(in the rows, 128 means zero)
D: rows in 3 groups, each row roughly a mix of its group's directions (some rows in no group):
D (125 x 11):
[[140 169 160 154 122 131 119 122 164  85 174]
 [131 171 120 177 124 153 123  75 138  97 120]
 [102 175 180 166 133 132 156 133 129 114 156]
 [108 169 130 168 175 124 164  95 123 148 144]
 [101 146 140 150 125 115 188 137  79 156 113]
 [163  97 107  76 105 121  87 150 106 107 128]
 [127 134 156 153 153 122 144  88 123  95 190]
 [176 147  99 140 128 128 102  94 146  81 158]
 [158 143 157 143 135 124 102 183 119  81 155]
 [135 104 114 130 126  96 113  76 185 131 157]
 [186 116 133 114 110 151  98 140 113  84 163]
 [120  76 134  87 118 163 141 129 156 168 105]
 [154 110  59 113 114 114  96 125 127 123  90]
 [159 173 119 111 154 126 108 185  94 116 130]
 [135 108 134  64  88 117 110 167 103 140 118]
 [ 94 115 200 130  95 127 108 141 144 144 146]
 [184 134  84 155 132 164 118 147 154 121 152]
 [137 129  77  74 140 119 121 155  96 159 107]
 [171 123 120  90 160 137 151 172 106 104 158]
 [131  92 128  68 120 157 103 152 158 160 126]
 [140 120 117 141  91 110 132 105 193  96 158]
 [104  96  99 113 122  99 164  90 103 171 116]
 [140 140  59 138 104  98 109 121 133 121  86]
 [100 119 210 105 108 127 116 126 115 135 132]
 [146  95  98  86 130 147  74 142 114 125  94]
 [188 124 122 102 112 112 103 145 111 111 179]
 [170 145 152 127 127 145  87 156  97  77 125]
 [123  83 173 104  93 116 129 170 159 126 145]
 [166 144  67 133 127 131 125  95  89  98 121]
 [114 136  99  72 101 121 124 145  81 151  98]
 [154 168 146 150  84 143 108 124 129  72 142]
 [176  73 114  79 115 138 108 136 136 115 133]
 [153 158 132 160 154 123 161  83 145 132 176]
 [132 146 153 182 104 116 122 121 170  83 149]
 [101 108 111 164  89  95 122 102 176 106 116]
 [158 147 114 151 126 132 153 131  75  78 158]
 [105 161 166 142 161 123 175 128  98 150 159]
 [150  93 126  97 100 116 111 163 122 102 184]
 [127  85  98  72 136 108 120 143 125  99  90]
 [129 167  66 154 146 115 151 106  98 137 109]
 [130 158  71 179 138 111 135 105 135 115  96]
 [ 98 146 139 161 158 112 172  80 127 141 158]
 [165 109  76 135 155 139 126 124 178 100 109]
 [ 97 106 148 112 122 145  97 159  92 173  92]
 [109 165 156 187 146 129 160 107 133 106 154]
 [111 162 178 144 137 103 164 129 113 123 177]
 [138  69 149  81 104 127 118 164 152 138 137]
 [115 153 150 137 161 102 173 117  87 136 172]
 [109 174 120 185 134  94 137 115  95 103 122]
 [144 131 161  96 134 176  94 157 110  90 151]
 [174  93 119  97 126 134 118 109 174 126 172]
 [ 91 118 147 137 122 112 127 163  71 157  90]
 [146 126 161 150 127 121 142  92 158 114 194]
 [136 158  82 145  90 123  99 142 134  94  85]
 [145 101  79  79 163 106 151 141 122 152 130]
 [147 123 167  91 155 126 133 190 116 111 153]
 [159 145 163 104 129 172  90 153 166 111 117]
 [150 151  70 130 156 153 137 172 119 150 103]
 [148  97 103  82 172 156 120 112 157 159 131]
 [131 172 187 144 117 143 113 148 140 102 166]
 [ 89  69 148  85 102 122 126 127 151 136 107]
 [ 97 179 159 162 153 122 165 110 125 134 159]
 [145  84 133  53 115 148 119 145 116 138 132]
 [115 158 120 168  80 111 110 107 160 108  90]
 [111 173  93 173 161 111 126 100 100 118 108]
 [138 143 126 154 113 145  59 107 139  83 117]
 [100 146 102 101 138 108 160 128  71 166 115]
 [ 90 158 139 187 145 110 163  97 125 138 125]
 [127  87 169 102 109 133 162 143 163 159 159]
 [ 96 152 135 115 137 134 117 162  98 166  70]
 [ 90 129 138 193 141  99 136  90 153 128 131]
 [141 171 136 166 139 176 149 159  90 135 116]
 [147 164 103 156 112 128 100 124 122  59 131]
 [ 95 169 131 180 135 118 165  93 116 152 127]
 [ 94 169 138 176 129 125 109 126  87 110  92]
 [123  69 150  99  95 114 154 152 147 160 139]
 [ 88 129 153 117  93 104 159 161 171 151 150]
 [178 108 144 106 134 127 127 118 136  82 182]
 [ 88 129 182 155  77 116 135 149 148 130 135]
 [106 143  68 131 117 103 136  95 134 160  87]
 [117 165 161  98 138 141 137 184 103 164 121]
 [107 134 165 120 120 122 173 149  62 133 139]
 [ 99 145 151 166 106 154 128 136 186 140  94]
 [132 105 168  65 145 133 131 136 152 167 146]
 [100 164 177 147 149 121 169 123 111 132 168]
 [119  89 161 124 111 119 155 139 155 117 193]
 [148  86 139  89 108 128  78 161 158 113 137]
 [100  82 128 129 138 115 187 125 116 157  92]
 [ 84 151 103 136 143 130 163 100 121 178  97]
 [149 129 153 170 102 154  83 110 153  87 118]
 [134 148  95 120  96 151  64 125 136 100  98]
 [ 93 192 135 176 124 117 151 119 108 135 130]
 [154 121 137  78 156 147 166 143 127 165 165]
 [140 126  97 116 116 135  68 172 125 125  84]
 [120 151 150 108 136 148  87 178 116  86  98]
 [168 151 126 110 125 101 106 178  93  94 147]
 [ 80 134 128 127 147 113 186  98 120 163 108]
 [111 138 188 166 129 119 161 117 141 115 171]
 [129 172 145 188 115 140 118  89 102 109 114]
 [ 96 194 139 138 158 129 162 125  98 144 141]
 [143  96 115  73 106 113 123 162  84 147 110]
 [128 207 138 136 139 126 137 141 121 135 175]
 [168 113  93 126 133 157  89 165 128 107  87]
 [ 89 160 145 139 146 109 180 104 102 158 150]
 [156 131 157 158  99 128 130 115 140  72 175]
 [ 94 157 148 118 113 107 159 181  95 158 130]
 [ 94 196 112 161 145 128 157 110 111 131 119]
 [127 102 195  93 117 140 129 153 137 137 165]
 [162  78  84  99 114 106 144 109 150 140 151]
 [104 174 158 134 122 120 131 125  58 145 123]
 [106 204 127 149 115 141 124 157 135 125  95]
 [171 112  92  91 126 133  80 150 108  97 124]
 [114 142 163 150 169 127 171 106 103 129 174]
 [100  92 106 100 132 122 129 156 100 153  70]
 [ 94 152 134 134 165 132 179 111  97 170 133]
 [142  99 140 139 152 128 183  89 166 139 159]
 [153 109  76  89 129 134 164 102 113 150 160]
 [136 139 175 103 155 164  90 168 126  98 123]
 [174 109 143  80 135 158 113 139 164 105 157]
 [ 86 149 152 145 134  88 174 109  98 133 156]
 [148 180  90 177 146 118 145 111 105 123 149]
 [119 100  79  73 117 118 134 107 122 171 118]
 [126  99 155  64 125 138 120 181 115 141 126]
 [137  83 153  95 154 113 164 149 131 165 161]
 [ 88 164 127 138 137  97 106 144  92 138  76]]

which group is each row in? (one row of each group first):
[136  77 117  77  91 151 100 152 124 123 112] -> <127>
[140 148  79  96 154 160 123 129 106 112  78] -> <33>
[ 88 167 152 159 154 131 174 101 120 145 146] -> <5>

[126  96 131  48 127 107 118 141 103 135 123] -> <127>
[127 167 119 186 116 127  89 114 117 101  93] -> <127>
[157 100 121 117 106 120  74 161 147  82 139] -> <127>
[144 151 109 170 108 111  96 132  93  72 132] -> <127>
[114 154  99 185 100  99 121  98 130 140 164] -> <127>
[164  94  64 113 152 132 101 119 120 128 104] -> <5>
[150 108 111 163  96 124  93 120 175  97 160] -> <127>
[180 109 127  78  97 150  99 153 121 119 147] -> <33>
[146  85 154  80 132 165 125 165 158 134 127] -> <127>
[ 95 141 181 107 139 134 166 134  94 156 157] -> <5>
[165 121  62 140 129 134 133  80 142 108 129] -> <127>
